Small tables with named rows and columns. After each table, cells are looked up by row and column.

mub
|  | vok | zan | daz | tuk | nusukit |
|---|---|---|---|---|---|
| nume | 21 | 6 | 31 | 9 | 36 |
| vavi | 14 | 46 | 50 | 63 | 12 |
| ladebur | 79 | 28 | 28 | 50 | 23 |
| met | 52 | 68 | 43 | 65 | 37 |
| mel | 38 | 64 | 37 | 21 | 76 |
| lirabo | 48 | 77 | 46 | 69 | 43 |
| zalud | 54 | 70 | 44 | 67 | 37 |
| vebipo | 60 | 31 | 25 | 10 | 70 |
| lupup | 78 | 24 | 27 | 43 | 25 |
| lozod | 77 | 37 | 29 | 48 | 32 |

zalud, nusukit -> 37
ladebur, nusukit -> 23
zalud, daz -> 44
mel, vok -> 38
nume, tuk -> 9
mel, nusukit -> 76
nume, nusukit -> 36
ladebur, tuk -> 50
met, zan -> 68
lupup, daz -> 27
vavi, daz -> 50
met, daz -> 43
zalud, tuk -> 67
met, vok -> 52
lupup, vok -> 78
mel, tuk -> 21
lirabo, nusukit -> 43
zalud, vok -> 54

tane:
,goda,sazumo,vonorig
tav,54,115,98
vatane,79,142,149
zezines,70,109,99
kenag,135,83,81
gesu,74,126,135
gon,216,116,101
valev,249,120,120
tifo,76,128,141
nakig,102,216,190
bonobez,96,74,67
sozagi,56,64,74
sugo,65,133,116
rilize,63,106,113
luva,192,95,102

What is the vonorig of nakig in tane?
190
What is the vonorig of luva in tane?
102
What is the vonorig of kenag in tane?
81
What is the goda of sugo in tane?
65
What is the sazumo of tav in tane?
115
What is the goda of sozagi in tane?
56
What is the goda of rilize in tane?
63
What is the sazumo of valev in tane?
120
What is the vonorig of sugo in tane?
116
What is the vonorig of tav in tane?
98
What is the goda of gon in tane?
216
What is the goda of zezines in tane?
70
What is the goda of vatane in tane?
79
What is the vonorig of vatane in tane?
149
What is the vonorig of valev in tane?
120
What is the sazumo of luva in tane?
95
What is the sazumo of gon in tane?
116
What is the goda of bonobez in tane?
96
What is the sazumo of bonobez in tane?
74
What is the sazumo of gesu in tane?
126
Row with the largest vonorig: nakig

tiline.tsv
	birizo	pameve	rubek	beben	fevok	rararep
bivupa	23	74	22	50	77	23
fovup	29	24	82	76	24	28
vigug	24	23	79	23	25	36
sil	83	77	27	80	80	82
sibom	69	83	53	83	81	27
sir	81	24	84	26	24	84
los	22	75	22	56	76	23
nas	55	64	25	24	76	79
bar	24	24	77	23	26	51
gat	25	38	65	80	40	23
guzuroz	42	29	35	24	31	71

guzuroz, fevok => 31
sibom, rararep => 27
vigug, rubek => 79
gat, rararep => 23
guzuroz, pameve => 29
sir, rararep => 84
nas, pameve => 64
vigug, pameve => 23
sil, birizo => 83
gat, beben => 80
bivupa, birizo => 23
los, beben => 56
bivupa, fevok => 77
nas, rararep => 79
sir, birizo => 81
fovup, rararep => 28
los, rubek => 22
sil, beben => 80
bivupa, rubek => 22

Table tudig
,zom,mida,govonef,fabuk,veletud,poz,logana,nokul,mog
sur,28023,56165,56440,49933,52148,62843,45416,49739,56098
nidub,23964,72715,45183,65883,53941,56967,28276,46007,34993
ruz,24705,59182,59104,81280,60609,56800,37730,63988,51739
did,14077,89326,59811,97174,55217,55217,31043,48750,36644
verunaz,48113,69379,49284,96327,50140,35805,42517,67474,47245
puvun,50480,56257,40591,94402,60141,38786,46860,64255,48872
tilegi,59725,54348,50221,74514,37446,41809,60660,94724,53821

logana of ruz is 37730
logana of verunaz is 42517
poz of puvun is 38786
veletud of puvun is 60141
mida of ruz is 59182
mog of sur is 56098
zom of puvun is 50480
govonef of did is 59811
mog of puvun is 48872
zom of did is 14077
govonef of nidub is 45183
poz of did is 55217
veletud of verunaz is 50140
logana of puvun is 46860
govonef of verunaz is 49284
poz of verunaz is 35805
logana of nidub is 28276
veletud of did is 55217
Row with the largest govonef: did

Table mobamu
         bevova  vez  tiv  gitivi  vom  raz
limi        171   80   93     111  101  115
vitu        198  179  179     201  160  199
zemalil     168  191   77      87  166   88
sug         124   85  109     126  140  126
ditad        79   62  130      89   47   95
vadokof      93  108   74     150   93  147
purized     183  138  109     123  147  117
dedozu      170  101  114     114   57  121
fazatem     151  107   63     118  137  116
lop         171  182  104      99  103  106
zarud        72  203  179      67  203   68

What is the raz of vadokof in mobamu?
147
What is the raz of zarud in mobamu?
68
What is the gitivi of dedozu in mobamu?
114
What is the vom of limi in mobamu?
101
What is the vez of vadokof in mobamu?
108
What is the bevova of dedozu in mobamu?
170
What is the gitivi of vadokof in mobamu?
150
What is the gitivi of zemalil in mobamu?
87
What is the vom of dedozu in mobamu?
57
What is the raz of sug in mobamu?
126
What is the vom of zarud in mobamu?
203
What is the tiv of vadokof in mobamu?
74
What is the tiv of sug in mobamu?
109
What is the tiv of vitu in mobamu?
179
What is the vom of purized in mobamu?
147

